One vector is turned by the same rotation once a step. Each row is the vector after some number of steps, and that number follows the row.
The counts run from 0 to 859.
[169  99  95 102 118 139 110 117 165 153 118 116 142 112 122 131 165 149
 184 140 180 126 162 108 145 121 148 120 143 129 145 155 141 160  86 158
  89  79 103 128 163 131 161 153 140 123] : 794
[163  92 102 102  94 156  96 151 177 122 108 119 136 120 123 119 150 147
 157 158 113  97 162 116 129 105 169 146 150 138 135 151 116 165  97 146
 151 101 118 117 180 136 186 133 147 113] : 851
[171 114 131 135 113 144 115 131 168  84 136 132 125 137 138 120 126 185
 131 128 132 101 150 123  90  99 208 136 140 120 142 137 132 153 119 131
 128 130 108  94 195  84 174 125 170 109] : 338
[162  82 125 140 109 140  99 129 128  87 133 110  91 149 112 134 135 186
 112 142 161 117 142  83  90 119 188 134 176 101 145 124 140 164  99 108
 146 100 100 122 201 112 143 124 133 127] : 697
[158 109  96 102  89 169  95 135 167 140 128 126 140 123 128 116 145 138
 162 175 126 103 174 102 144 102 179 119 142 130 154 134 106 169  98 151
 125 103 101 103 172 131 164 114 132 108] : 523
[133 121  85 120 128 136 123 120 132 142 142 148 105 115 120 138 176 113
 189 115 176 117 156 108 135 107 172 131 143 120 130 129 132 192 138 141
 119 108  61 109 182 122 153 129 103 128] : 741
[160  93  86 107 132 140 101 156 141 115 123 110 102  97 170 119 183 144
 169 143 164 157 162 111 125 130 144 123 139 103 129 138 151 172 110 122
 118 116  81 111 179 121 177 115 120 106] : 231
[192  65 119 126  88 154 103 126 133 123 141 119 126 141 130 143 120 171
 137 144 161 136 159 107 132 110 196 147 141 135 142 105 132 138 126 149
 101 102  98 101 196 117 117 131 101  86] : 504
[147  89 108 128 103 134 142 117 141  91 103 171 110 127 100 162 131 149
 166 122 168  84 131 106 134 122 181 156 146 135 137 129 104 137 110 176
 117  94  97 117 203 154 153 136 152 126] : 223
[181  92 105 116 126 153 127 147 148  91 122 158 116 107 131 150 126 153
 123 147 185 115 163 110 118 109 181 126 153 111 159  92 132 132 128 132
  95 137  91 129 173 110 176 121 152 105] : 421
[183  64 124 122 104 131 122 142 146 132 124 129 132 140 128 163 155 153
 133 144 185 134 155 128 120 119 167 163 141 150 130 127 137 137 105 144
  82  77  74 112 167 101 159 148 118 110] : 811
[172 116 103 100 106 163 109 105 104 120 156 151 136 117 152 125 165 160
 177 120 162 132 145  90 126 115 160 126 129 112 130 126 133 165 113 154
 131 105  75  77 199 127 121 120 102 116] : 55
[185 118 112 133 125 131 131 108 151  85 151 152 106 119 138 148 127 172
 124 100 147  98 123  85 129 115 187 133 146 125 138 131 125 143  98 139
 131 128 103 111 191 121 167 141 196 134] : 598
[143 117 116 149 125 117 146  97 164 108 140 156 105 144 106 146 145 144
 154  90 187 111 141 114 123 117 208 142 144 129 128 135 124 157 116 150
 101 102  74 108 186  98 153 150 147 140] : 156
[160 111 121 101 101 173 120 113 140 119 150 143 138 149 129 132 143 185
 149 141 171  84 149  84 114 115 136 125 147 107 131 145 130 178 114 145
 167 100 101 112 208 138 149 121 131 133] : 820
[126 108  97 160 127 101 127 128 144 101 130 135  80 114 124 138 174 142
 175  95 167 122 124  94 140 147 174 138 143 132 142 152 131 172 105 128
 121 100  86 120 199 131 161 124 158 138] : 412
[144  83 100 109 102 164  78 145 142 108 123 136 103 130 128 126 161 150
 163 158 166  87 148  72 119 122 123 124 158  97 139 143 126 177  99 131
 169 102 103 122 189 144 162 130 125 132] : 372
[164  61 138 157  95 124 103 152 164 117 140 136 106 150 122 148 137 172
 107 148 168  99 144  93 139 153 154 153 146 142 146 128 113 164 102 115
 134  91  88 142 184 127 160 109 155 130] : 630
[183 109  75 108 126 148 107 141 138 148 152 131 110  99 131 141 160 106
 145 142 154 133 159 100 135  88 168 122 145 128 140 132 105 177 134 130
 116 122  62 106 182 114 185 136 140 120] : 418
[163  88 125 156 100 138 104 133 152 112 159 155 132 114 160 131 147 152
 145 133 159  98 128  99 167 163 163 143  95 143 161 122 102 143 110 134
 111 104  72  81 204 127 141 108 158 121] : 1
[143  94  99 155 115 114 110 121 145 117 125 130 103 111 119 135 175 133
 168 126 138 120 129  94 147 142 174 128 128 147 163 153  96 151  79 134
  90  86  92 109 194 132 147 138 153 139] : 209
[155 103  97 117 126 140  93 121 130 137 154 144 117 125 141 138 179 125
 160 101 174 122 132 104 130 117 138 132 123 109 111 129 133 185 125 140
 145 117  63  73 208  97 150 156 116 134] : 174
[169  84  98 127 115 152 107 159 172 130 144 122 110 107 153 126 156 133
 154 177 165 129 169 113 148 122 153 118 119 141 149 138 109 158 144 123
 106 134  95 106 205 139 184 123 144  88] : 163
[158 109 124 141 109 149 103 133 167 123 145 133 130 151 124 130 133 149
 108 153 129 116 160 106 102 110 220 125 149 130 163 110 104 165  91 115
 103  92  78 104 164  90 162 107 136 126] : 198
[155  83 113 100  85 163  82 145 150 116 110 141 138 122 112 136 133 141
 142 170 155  91 160 102 123 110 181 135 148 111 157  93 125 147  86 148
 116  89 101 124 162 136 136 114 116 110] : 61
[145 106 112 101  97 155 145 122 155 100 113 169 125 125 115 143 135 161
 199 132 158  82 141 102 142 113 175 143 141 132 130 144 116 146 110 173
 136 105  95 108 202 156 157 124 148 119] : 222
[183 108  80 106 108 160  86 109 155 151 161 105 136 107 126 116 145 137
 162 130 146 120 166  81 155 117 167 109 153 105 156 118 121 179  86 153
 121 100 107 121 166 129 137 147 142 126] : 778
[149 131  95 111 118 144 136 109 154 128 154 165 134 105 143 123 146 133
 194 103 183 100 154  95 163 138 175 137 129 100 146 114 118 167  98 176
 118 120  80 118 178 143 161 130 158 130] : 601
[145  86 129 109  88 151 102 156 163 124 116 145 147 147 136 130 154 168
 150 149 150  79 154 125 119 133 144 158 137 126 118 126 135 178  93 139
 164  85  94 105 172 127 165 101 123 121] : 185
[202  83 106 113 108 133 109 112 109 125 147 128 143 122 133 158 162 175
 151 114 164 115 121 105 129 123 148 158 130 144 123 154 146 147 110 145
 124  85  91  85 188 105 136 151 132 121] : 311
[148 110 110  99 104 145 151 111 157 151 138 160 153 142 125 147 141 150
 169 116 183 107 163 121 146 106 168 156 138 131 125 117 126 157 111 174
 114  92  64 107 185 138 161 134 126 125] : 482
[169  95  81 147 125 106 127 119 136 126 130 131  97 119 113 163 172 127
 146 111 140 129 123  95 145 123 182 139 152 153 155 153 103 158 103 142
 108  79  72 108 174 118 164 152 163 146] : 89
[175  88  99 142 134 126 115 160 137 120 132 110  93 109 164 139 173 144
 143 142 164 171 161 121 123 130 168 141 130 134 140 140 126 159 113 106
 104 101  69 112 177 109 189 107 128 116] : 230
[175 116 120 123 112 147 112 108 162 120 139 125 136 129 113 130 130 177
 134 149 157 112 163  97 110 107 204 114 153 123 178 133 124 163  90 132
  82  95 103 133 149 104 149 122 155 122] : 780
[134  83 119 138  89 130  80 158 185 124 133 150 131 129 132 114 150 127
 140 141 144  73 144 119 146 136 175 144 134 119 142 118 106 185  96 131
 147 111  97 109 171 122 178 109 150 122] : 647
[155  90 106 145 125 122  99 126 122 147 158 137 114 128 133 135 184 135
 145  98 166 121 127 105 139 133 150 153 138 139 122 139 135 201 125 119
 150  89  50  92 183 107 145 122 121 145] : 756
[149  91 101  99  99 140 122 128 147 124 116 177 125 118 101 149 145 142
 175 131 177  72 134 108 146 105 155 160 149 130 122 132 126 163 134 166
 162 110  93 118 187 149 164 126 144 122] : 102
